In the data rows, the value 50 means zero.
Every row has a hidden score. In each pair, how much higher is the second row's than the first's? 10 means about the same, 20 much higher and 0 much lower. The score is a weighted sum of the row's numbers plus the product of two more (or one squared), each taken from its middle value.
tensor([37., 47., 38., 55., 48., 22., 40., 48., 32., 51., 44., 57., 58., 38., 39., 52.])
tensor([45., 59., 46., 55., 11., 86., 70., 53., 51., 61., 85., 67., 30., 74., 75., 72.]) -> 12
tensor([52., 43., 44., 34., 43., 54., 62., 49., 37., 30., 46., 63., 78., 29., 32., 66.])
tensor([53.,  2., 72., 66., 72., 39., 48., 10., 48.,  6., 85., 85., 77., 38., 49., 77.]) -> 11
tensor([61., 37., 54., 36., 75., 30., 52., 36., 73., 24., 74., 69., 61., 53., 63., 47.])
tensor([94., 67., 68., 60., 85., 99., 61., 48., 82., 32., 56., 57., 52., 96., 84.,  0.]) -> 4
tensor([49., 40., 35., 41., 56., 37., 61., 33., 40., 25., 49., 55., 69., 48., 42., 58.])
tensor([45., 34., 44., 25., 39., 44., 56., 61., 50., 39., 62., 54., 72., 36., 28., 71.]) -> 11
tensor([53., 21., 99., 43., 74., 50., 50., 56., 51., 40., 69., 54., 60., 57., 64., 48.])
tensor([43., 81., 44., 53., 40., 46., 24., 63., 40., 74., 26., 22., 38., 56., 62., 20.]) -> 3
tensor([23., 99., 69., 50., 61., 51., 44., 61., 98., 43., 53., 33., 31., 39., 48., 44.])
tensor([56., 85., 44., 45., 66., 59., 25., 26., 78., 57., 18., 75., 50., 92., 99., 26.]) -> 7
tensor([49., 44., 40., 41., 51., 34., 58., 44., 42., 41., 48., 62., 69., 26., 34., 61.])
tensor([98.,  4., 88., 44., 79., 75., 91.,  6., 46., 97., 74., 25., 47., 23., 65., 74.]) -> 11
tensor([46., 34., 95., 63., 54., 87., 83., 29., 51., 65., 47., 53., 10., 70., 71., 72.])
tensor([54., 56., 42., 47., 46., 48., 45., 62., 38., 54., 33., 36., 37., 44., 44., 37.]) -> 6
tensor([41., 48., 35., 36., 36., 47., 55., 63., 30., 61., 36., 42., 49., 48., 44., 40.])
tensor([50., 27., 90., 56., 57., 42., 54., 55., 99., 25., 67., 68., 73., 74., 75., 12.]) -> 15
tensor([93., 15., 78., 27., 65., 80., 93., 62., 61., 43., 65., 77., 47., 41., 62., 56.])
tensor([57., 35., 30., 31., 54., 43., 67., 40., 43., 36., 57., 59., 78., 28., 29., 74.]) -> 6
tensor([34., 54., 38., 49., 53., 42., 62., 43., 49., 36., 54., 58., 49., 42., 31., 50.])
tensor([48., 53., 51., 34., 45., 48., 37., 63., 45., 61., 48., 54., 40., 47., 52., 53.]) -> 12
tensor([50., 55., 50., 46., 32., 53., 28., 76., 38., 68., 34., 44., 36., 57., 45., 39.])
tensor([48., 57., 41., 39., 28., 54., 55., 57., 38., 45., 47., 38., 54., 51., 55., 44.]) -> 11
tensor([38., 58., 62., 71., 59., 66., 34., 95., 54., 71., 58., 54., 47., 57., 48., 94.])
tensor([65., 74., 47., 56., 47., 68., 66., 50., 46., 86., 34., 50., 34., 72., 56., 59.]) -> 2
tensor([45., 52., 48., 40., 45., 40., 42., 69., 37., 54., 44., 42., 59., 44., 48., 50.])
tensor([41., 69., 37., 37., 37., 44., 43., 63., 45., 54., 45., 45., 42., 57., 41., 43.]) -> 7
tensor([79., 29., 67., 60., 72., 46., 91., 42., 45., 67., 98., 46., 49., 67., 70., 54.])
tensor([45., 61., 38., 53., 32., 49., 40., 69., 43., 44., 37., 47., 61., 46., 43., 33.]) -> 10
tensor([40., 58., 41., 42., 39., 46., 41., 56., 30., 43., 41., 48., 46., 47., 55., 36.])
tensor([36., 66., 49., 46., 45., 48., 22., 66., 39., 66., 34., 21., 37., 62., 57., 36.]) -> 10
tensor([59., 51., 75., 78., 60., 90., 53., 17., 77., 59., 36., 64.,  3., 52., 93., 95.])
tensor([47., 67., 68., 69., 68., 48., 33., 58., 88., 65., 48., 53., 59., 90., 79., 87.]) -> 7
tensor([77., 33., 50., 79., 57., 66., 96., 29., 69., 35., 63., 77., 80., 32., 53., 81.])
tensor([77., 48., 99., 81., 78., 56., 59., 56., 42., 32., 32., 44., 15., 85., 85., 45.]) -> 15
tensor([39., 61., 38., 56., 51., 31., 37., 43., 39., 43., 43., 36., 53., 62., 44., 57.])
tensor([69., 48., 97., 77., 47., 59., 51., 14., 60., 53., 39., 34., 46., 78., 82., 69.]) -> 17
tensor([37., 79., 39., 51., 34., 37., 31., 62., 31., 67., 36., 27., 30., 63., 45., 37.])
tensor([34., 77., 62., 53., 30., 42., 23., 84., 29., 64., 27., 31., 28., 57., 65., 26.]) -> 11
tensor([35., 16., 41., 96., 80., 52., 98., 58., 83., 28., 58., 71., 69., 22., 67., 44.])
tensor([74., 26., 16., 32., 55., 83., 36.,  0., 75.,  8., 40., 87., 42., 75., 56., 80.]) -> 10
tensor([48., 47., 39., 49., 53., 30., 48., 46., 49., 41., 42., 52., 53., 50., 42., 58.])
tensor([52., 53., 45., 38., 44., 43., 42., 63., 44., 57., 41., 47., 47., 50., 56., 43.]) -> 11
tensor([68., 25., 82., 48., 73., 95., 99.,  9., 86., 58., 46., 29.,  3., 39., 83., 23.])
tensor([65., 10., 53., 50., 99., 47., 69., 54., 59., 35., 46., 99., 32., 44., 59., 78.]) -> 17
tensor([31., 56., 20., 55., 37., 34., 37., 47., 38., 53., 38., 33., 29., 48., 33., 44.])
tensor([36., 61., 97., 58., 42., 43., 35., 53., 37., 84., 35., 27., 34., 54., 49., 39.]) -> 12
tensor([49., 21., 53., 63., 64., 68., 50., 14., 63., 39., 77., 29., 54., 76., 19., 46.])
tensor([48., 28., 61., 67., 62., 21., 77., 53., 35., 77., 50., 61., 37., 49., 61., 52.]) -> 14
tensor([95., 35., 56., 55., 71., 59., 77., 55., 74., 24., 45., 75., 48., 63., 41., 62.])
tensor([90., 34., 43., 99., 49., 77., 38., 22., 98., 51., 44., 33., 92., 46., 36., 50.]) -> 8
tensor([50., 44., 32., 27., 45., 57., 49., 50., 38., 33., 56., 68., 65., 36., 29., 62.])
tensor([58., 79., 88., 29., 51., 82., 73., 66., 76., 57., 68., 70., 28., 57., 99., 35.]) -> 10
tensor([92., 60., 82., 80., 58., 99.,  0., 45., 99., 26., 53., 35., 31., 99., 65., 76.])
tensor([40., 64., 30., 42., 28., 48., 34., 58., 33., 53., 25., 28., 41., 62., 48., 41.]) -> 12
tensor([50., 61., 43., 39., 41., 42., 41., 69., 43., 70., 46., 41., 58., 52., 48., 46.])
tensor([46., 61., 35., 42., 33., 38., 43., 57., 37., 50., 38., 39., 53., 50., 52., 40.]) -> 9
tensor([39., 44., 46., 44., 41., 43., 51., 50., 48., 38., 44., 56., 63., 35., 37., 54.])
tensor([55., 47., 61., 69., 41., 65., 43., 19., 61., 40., 57., 55., 24., 99., 99., 17.]) -> 17
tensor([41., 55., 45., 23., 25., 48., 47., 65., 34., 52., 38., 52., 49., 43., 54., 47.])
tensor([32., 42., 46., 37., 30., 39., 62., 47., 42., 39., 48., 54., 70., 30., 35., 60.]) -> 10
tensor([56., 48., 40., 36., 40., 66., 46., 55., 38., 48., 52., 52., 64., 45., 37., 48.])
tensor([38., 48., 38., 44., 55., 42., 43., 48., 44., 46., 46., 53., 58., 34., 39., 49.]) -> 11
tensor([59., 54., 49., 34., 43., 37., 45., 61., 41., 68., 47., 42., 54., 50., 37., 46.])
tensor([21., 38., 76., 57., 41., 99., 22., 75., 66., 88., 44., 12., 10., 88., 68., 52.]) -> 9
tensor([80., 39., 80., 78., 52., 80., 58., 32., 62., 63., 62., 44., 33., 67., 51.,  0.])
tensor([49., 63., 44., 44., 39., 54., 39., 64., 46., 61., 36., 39., 61., 39., 49., 49.]) -> 9
tensor([46., 50., 42., 49., 56., 28., 47., 50., 52., 41., 48., 52., 66., 45., 30., 62.])
tensor([73.,  9., 36., 66., 45., 88., 65., 50., 99., 47., 61., 61., 27., 43., 59., 45.]) -> 6
tensor([74.,  0., 52., 20., 73., 51., 72., 44., 64., 16., 97., 85., 97., 59., 36., 87.])
tensor([53., 23., 86., 46., 73., 69., 93., 43., 52., 55., 78., 52., 47., 44., 53., 63.]) -> 3
tensor([48., 62., 48., 43., 43., 43., 38., 59., 36., 49., 37., 46., 53., 46., 38., 53.])
tensor([45., 45., 39., 30., 42., 49., 58., 57., 42., 53., 44., 49., 54., 36., 29., 61.]) -> 9
tensor([44., 52., 16., 48., 50., 36., 54., 42., 38., 38., 52., 49., 63., 35., 48., 53.])
tensor([71., 81., 56., 99., 46., 39., 59., 54., 77., 86., 57., 46., 81., 82., 99., 25.]) -> 8
tensor([48., 52., 69., 82., 64., 34., 54., 68., 79., 64., 80., 44., 54., 74., 57., 25.])
tensor([45., 53., 44., 31., 27., 39., 38., 70., 52., 60., 38., 41., 42., 44., 43., 38.]) -> 6
tensor([44., 64., 43., 47., 51., 47., 34., 71., 34., 67., 36., 36., 39., 57., 49., 28.])
tensor([86., 32., 86., 69., 75., 93., 52., 42., 70., 70., 84., 54., 46., 73., 28.,  6.]) -> 8
tensor([64., 41., 52., 32., 39., 54., 62., 61., 45., 45., 54., 61., 69., 29., 39., 53.])
tensor([35., 41., 28., 45., 38., 32., 56., 38., 38., 39., 47., 53., 55., 47., 53., 56.]) -> 10
tensor([46., 34., 44., 52., 50., 30., 55., 53., 51., 36., 56., 48., 51., 48., 39., 57.])
tensor([43., 60., 40., 43., 29., 31., 34., 65., 37., 53., 39., 44., 34., 46., 47., 44.]) -> 10
tensor([52., 58., 39., 39., 40., 55., 40., 73., 36., 54., 37., 50., 43., 49., 42., 45.])
tensor([23., 45., 38., 50., 42., 35., 46., 51., 33., 39., 47., 39., 41., 42., 39., 63.]) -> 11
tensor([38., 57., 36., 46., 37., 41., 38., 61., 41., 60., 42., 35., 60., 41., 39., 47.])
tensor([55., 51., 59., 34., 42., 38., 40., 60., 40., 52., 48., 46., 62., 42., 40., 47.]) -> 12
tensor([40., 11., 99., 64., 51., 82., 67., 44., 80., 31., 73., 69., 51., 92., 58., 63.])
tensor([44., 26., 49., 45., 70., 92., 70., 30., 57., 20., 73., 70., 54., 66., 77., 50.]) -> 10
tensor([91., 42., 94., 99., 50., 51., 58., 84., 81., 43., 85., 60., 14., 87., 61., 16.])
tensor([34., 44., 53., 48., 50., 38., 52., 41., 42., 47., 46., 42., 65., 42., 34., 57.]) -> 9
tensor([37., 44., 38., 49., 41., 36., 49., 44., 46., 51., 49., 57., 70., 37., 43., 64.])
tensor([90., 35., 73., 19., 20., 71., 91., 36., 23., 63., 57., 71., 54., 50., 44., 70.]) -> 11
tensor([64., 25., 88., 44., 62., 48., 83., 53., 67., 38., 79., 24., 63., 66., 41., 99.])
tensor([42., 66., 43., 65., 32., 52., 24., 71., 39., 69., 41., 36., 41., 54., 50., 35.]) -> 8
tensor([61., 76., 66., 58., 72., 73., 68., 40., 76., 89., 75., 80., 25., 23., 64., 49.])
tensor([40., 48., 36., 46., 46., 40., 45., 76., 37., 63., 36., 46., 49., 50., 41., 50.]) -> 14
tensor([99., 80., 35., 61., 57., 91., 44., 48., 90., 40., 81., 30., 13., 99., 54., 40.])
tensor([50., 54., 60., 59., 84., 79., 49., 49., 52., 83., 99., 48., 51., 80., 80., 28.]) -> 11
tensor([41., 42., 41., 28., 51., 33., 54., 49., 50., 57., 53., 65., 46., 41., 33., 62.])
tensor([70., 43., 31., 81., 30., 41., 42., 49., 56., 85., 14., 62., 36., 44., 87., 48.]) -> 7
tensor([40., 51., 42., 53., 48., 31., 34., 50., 28., 37., 52., 34., 45., 59., 37., 46.])
tensor([37., 58., 52., 41., 31., 42., 45., 51., 42., 52., 32., 42., 43., 42., 53., 43.]) -> 12
tensor([85., 22., 62., 31., 57., 30., 81., 32., 72., 27., 85., 58., 92., 45., 65., 71.])
tensor([62., 37., 98., 60., 82., 45., 43., 14., 68., 11., 95., 90., 40., 57., 62., 66.]) -> 9
tensor([39., 62., 44., 50., 43., 48., 48., 64., 51., 51., 52., 45., 54., 29., 47., 46.])
tensor([47., 59., 54., 31., 36., 57., 31., 66., 43., 44., 48., 51., 56., 59., 56., 37.]) -> 10
tensor([39., 65., 42., 53., 41., 48., 32., 65., 39., 61., 37., 28., 41., 56., 52., 31.])
tensor([41., 44., 29., 52., 45., 41., 49., 43., 44., 37., 47., 54., 53., 36., 35., 58.]) -> 9
tensor([45., 53., 43., 36., 43., 43., 29., 62., 41., 54., 33., 40., 49., 46., 45., 34.])
tensor([62., 40., 62., 35., 58., 99., 73., 85., 49.,  1., 99., 73., 71., 44., 34., 96.]) -> 8
tensor([52., 40., 49., 32., 43., 42., 39., 62., 41., 49., 51., 46., 57., 35., 47., 37.])
tensor([41., 55., 39., 47., 40., 46., 49., 48., 41., 51., 56., 40., 55., 42., 32., 52.]) -> 8
tensor([59., 26., 92., 96., 47., 80., 76., 61., 92., 37., 59., 48., 92., 78., 71., 39.])
tensor([60., 61., 68., 32., 81., 63., 30., 21., 67.,  7., 89., 69., 54., 37., 29., 75.]) -> 12
tensor([43., 49., 37., 47., 53., 29., 49., 44., 40., 36., 50., 40., 66., 33., 39., 66.])
tensor([47., 57., 35., 32., 35., 44., 49., 62., 32., 52., 46., 52., 58., 46., 37., 48.]) -> 9
tensor([38., 58., 28., 61., 43., 33., 41., 51., 40., 71., 22., 36., 37., 57., 57., 43.])
tensor([32., 57., 32., 45., 42., 38., 36., 48., 40., 50., 45., 47., 48., 50., 47., 51.]) -> 10
tensor([95., 61., 78., 79., 60., 93., 22., 77., 99., 48., 34., 72.,  6., 49., 54., 36.])
tensor([42., 47., 36., 48., 49., 39., 51., 50., 44., 37., 58., 45., 59., 42., 32., 52.]) -> 9
tensor([50., 61., 34., 39., 48., 37., 46., 57., 41., 48., 38., 33., 44., 46., 43., 49.])
tensor([36., 61., 28., 47., 46., 38., 51., 45., 44., 25., 47., 54., 61., 46., 40., 62.]) -> 9
tensor([47., 37., 47., 37., 40., 43., 59., 54., 40., 43., 43., 50., 56., 34., 44., 55.])
tensor([30., 74., 50., 45., 32., 59., 25., 77., 45., 74., 32., 40., 32., 40., 62., 27.]) -> 10
tensor([80., 47., 45., 85., 99., 24., 84., 14., 63., 58., 33., 88., 35., 62., 44., 58.])
tensor([75., 99., 52., 92., 58., 77., 99., 67., 82., 44., 28., 21., 69., 90., 76., 47.]) -> 6
tensor([50., 45., 39., 50., 56., 29., 57., 57., 47., 37., 59., 52., 60., 48., 28., 56.])
tensor([36., 49., 52., 33., 51., 38., 65., 48., 43., 23., 54., 51., 62., 30., 38., 51.]) -> 10
tensor([39., 39., 35., 56., 55., 31., 38., 48., 40., 33., 43., 56., 59., 35., 32., 48.])
tensor([44., 50., 48., 50., 41., 37., 46., 62., 28., 50., 44., 38., 49., 47., 41., 47.]) -> 10
tensor([47., 52., 45., 37., 39., 55., 43., 66., 43., 62., 47., 59., 53., 50., 40., 38.])
tensor([44., 42., 41., 44., 53., 29., 46., 39., 38., 36., 57., 56., 50., 49., 32., 57.]) -> 10
tensor([32., 41., 46., 42., 48., 35., 64., 47., 45., 48., 50., 67., 67., 43., 35., 69.])
tensor([45., 43., 35., 45., 55., 35., 58., 52., 43., 48., 50., 67., 78., 39., 31., 60.]) -> 11
tensor([28., 47., 32., 49., 51., 39., 52., 44., 48., 51., 44., 50., 55., 41., 31., 51.])
tensor([43., 31., 38., 25., 50., 25., 64., 38., 42., 24., 61., 56., 72., 20., 25., 69.]) -> 11
tensor([61., 76., 99., 47., 30., 55., 59., 72., 53., 55., 77., 16., 19., 58., 81., 47.])
tensor([40., 49., 37., 62., 46., 33., 43., 39., 49., 38., 49., 55., 55., 41., 35., 62.]) -> 7
tensor([43., 59., 41., 46., 37., 38., 47., 63., 40., 56., 42., 42., 51., 45., 45., 49.])
tensor([58., 56., 45., 32., 33., 52., 42., 64., 32., 54., 43., 48., 45., 36., 34., 42.]) -> 10
tensor([34., 44., 44., 43., 58., 47., 48., 39., 36., 33., 42., 48., 61., 43., 34., 51.])
tensor([37., 57., 48., 54., 41., 43., 29., 61., 42., 72., 41., 31., 36., 57., 47., 34.]) -> 10
tensor([43., 53., 40., 47., 40., 41., 43., 62., 41., 52., 33., 41., 50., 44., 49., 44.])
tensor([46., 50., 48., 33., 41., 53., 44., 61., 35., 57., 48., 52., 45., 50., 38., 44.]) -> 9
tensor([43., 55., 43., 39., 35., 33., 53., 46., 41., 39., 63., 45., 67., 45., 32., 48.])
tensor([45., 46., 39., 43., 40., 37., 62., 47., 50., 31., 52., 59., 56., 36., 35., 67.]) -> 10
tensor([ 0., 92., 47., 37., 95., 37., 54., 49., 91., 58., 66., 44., 41., 72., 99., 22.])
tensor([53., 56., 47., 33., 53., 56., 53., 69., 36., 66., 39., 44., 50., 48., 53., 44.]) -> 9
tensor([49., 61., 44., 46., 29., 55., 38., 62., 39., 41., 40., 51., 58., 46., 38., 35.])
tensor([42., 46., 38., 52., 28., 48., 39., 58., 37., 61., 56., 47., 58., 44., 51., 53.]) -> 9
tensor([52., 34., 32., 46., 45., 41., 53., 35., 46., 39., 49., 62., 62., 35., 42., 65.])
tensor([47., 70., 48., 34., 40., 40., 57., 76., 34., 60., 44., 42., 53., 41., 37., 55.]) -> 12
tensor([33., 71., 37., 52., 35., 44., 38., 68., 32., 75., 33., 23., 39., 61., 50., 34.])
tensor([58., 48., 92., 52., 49., 64., 46., 46., 85., 50., 77., 40., 18., 61., 62., 34.]) -> 11
tensor([44., 36., 37., 62., 99., 40., 36., 10., 77., 44., 71., 99., 67., 40., 41., 95.])
tensor([73., 20., 45., 50., 36., 89., 99.,  0., 61., 22., 70., 80., 33., 98., 51., 68.]) -> 18
tensor([50., 38., 53., 36., 53., 49., 57., 42., 50., 50., 56., 58., 76., 21., 40., 69.])
tensor([38., 63., 39., 38., 35., 39., 47., 62., 50., 57., 32., 41., 46., 56., 46., 48.]) -> 9
tensor([51., 55., 24., 54., 51., 33., 48., 41., 38., 41., 49., 59., 64., 36., 32., 61.])
tensor([87., 81., 56., 61., 75., 99., 16., 61., 63., 41., 63., 75., 20., 81., 45., 70.]) -> 8
tensor([36., 66., 38., 53., 37., 52., 30., 60., 44., 87., 35., 22., 34., 64., 59., 27.])
tensor([25., 44., 33., 46., 45., 50., 36., 40., 41., 29., 53., 48., 53., 43., 44., 61.]) -> 11
tensor([47., 74., 46., 36., 47., 47., 51., 62., 36., 49., 43., 46., 49., 50., 41., 39.])
tensor([37., 53., 41., 42., 37., 44., 37., 58., 38., 46., 38., 46., 50., 43., 41., 38.]) -> 11
tensor([31., 56., 24., 46., 45., 44., 67., 39., 40., 50., 47., 51., 60., 40., 42., 65.])
tensor([54., 46., 99., 71., 48., 77.,  0.,  9., 57., 55., 81., 74., 37., 32., 66., 20.]) -> 17
tensor([27., 59., 49., 44., 35., 43., 30., 66., 42., 60., 27., 27., 34., 53., 52., 35.])
tensor([37., 55., 48., 39., 31., 35., 50., 65., 38., 58., 47., 42., 45., 43., 39., 46.]) -> 9
tensor([46., 57., 47., 43., 33., 49., 36., 63., 44., 68., 43., 54., 56., 45., 41., 40.])
tensor([58., 48., 60., 62., 44., 92., 52., 67., 66., 27., 58., 33., 19., 53., 68.,  9.]) -> 13
tensor([87., 99., 98., 73., 93., 63.,  1., 88., 20., 70., 49.,  0., 43., 81., 42., 13.])
tensor([38., 72., 42., 48., 42., 57., 25., 62., 37., 70., 26., 34., 31., 52., 61., 37.]) -> 1
tensor([65., 24., 64., 66., 32., 82., 63., 46., 66., 57., 64., 47., 29., 47., 83., 75.])
tensor([32., 54., 44., 39., 47., 40., 58., 38., 49., 36., 46., 48., 59., 38., 40., 58.]) -> 10
tensor([53., 45., 99., 47., 51., 53., 59., 14., 77., 36., 88., 76., 77., 62., 29., 56.])
tensor([47., 45., 53., 60., 86., 38., 53., 10., 85., 32., 53., 73.,  0., 32., 99., 53.]) -> 11
tensor([38., 46., 47., 76., 61., 99., 51., 66., 84., 73.,  2., 70., 49., 69., 99., 60.])
tensor([48., 69., 55., 32., 33., 52., 48., 67., 24., 59., 39., 48., 40., 41., 34., 48.]) -> 13
tensor([45., 36., 38., 30., 55., 32., 67., 36., 43., 21., 57., 66., 74., 27., 16., 78.])
tensor([37., 49., 36., 41., 45., 43., 49., 47., 37., 32., 58., 51., 61., 32., 43., 61.]) -> 10
tensor([53., 47., 44., 41., 45., 31., 51., 42., 43., 38., 38., 39., 57., 42., 41., 57.])
tensor([49., 58., 35., 37., 31., 47., 48., 60., 39., 70., 35., 36., 50., 41., 57., 49.]) -> 9
tensor([43., 37., 33., 43., 47., 40., 51., 36., 46., 43., 43., 57., 68., 36., 28., 53.])
tensor([25., 23., 92., 70., 87., 56., 52.,  0., 82., 42., 85., 58., 62., 58., 42., 76.]) -> 11
tensor([42., 61., 40., 30., 34., 44., 46., 59., 41., 61., 37., 35., 40., 46., 55., 48.])
tensor([62., 70., 43., 64., 81., 32., 88., 59., 77., 67., 33., 30., 37., 51., 61., 62.]) -> 13
tensor([62., 31., 84., 72., 75., 78., 57., 38., 81.,  6., 24., 28., 47., 88., 99., 37.])
tensor([85., 25., 26., 19., 55., 61., 53.,  6., 60., 21., 89., 59., 61., 23., 49., 68.]) -> 7
tensor([58., 63., 42., 36., 38., 49., 43., 56., 39., 58., 48., 53., 54., 41., 50., 51.])
tensor([36., 47., 28., 41., 49., 31., 53., 39., 43., 32., 43., 54., 59., 37., 34., 47.]) -> 11
tensor([90.,  1., 99., 39., 99., 74., 77., 18., 47., 29., 91., 78., 77., 47., 50., 91.])
tensor([38., 49., 34., 48., 47., 43., 63., 51., 34., 35., 54., 65., 59., 36., 23., 62.]) -> 4
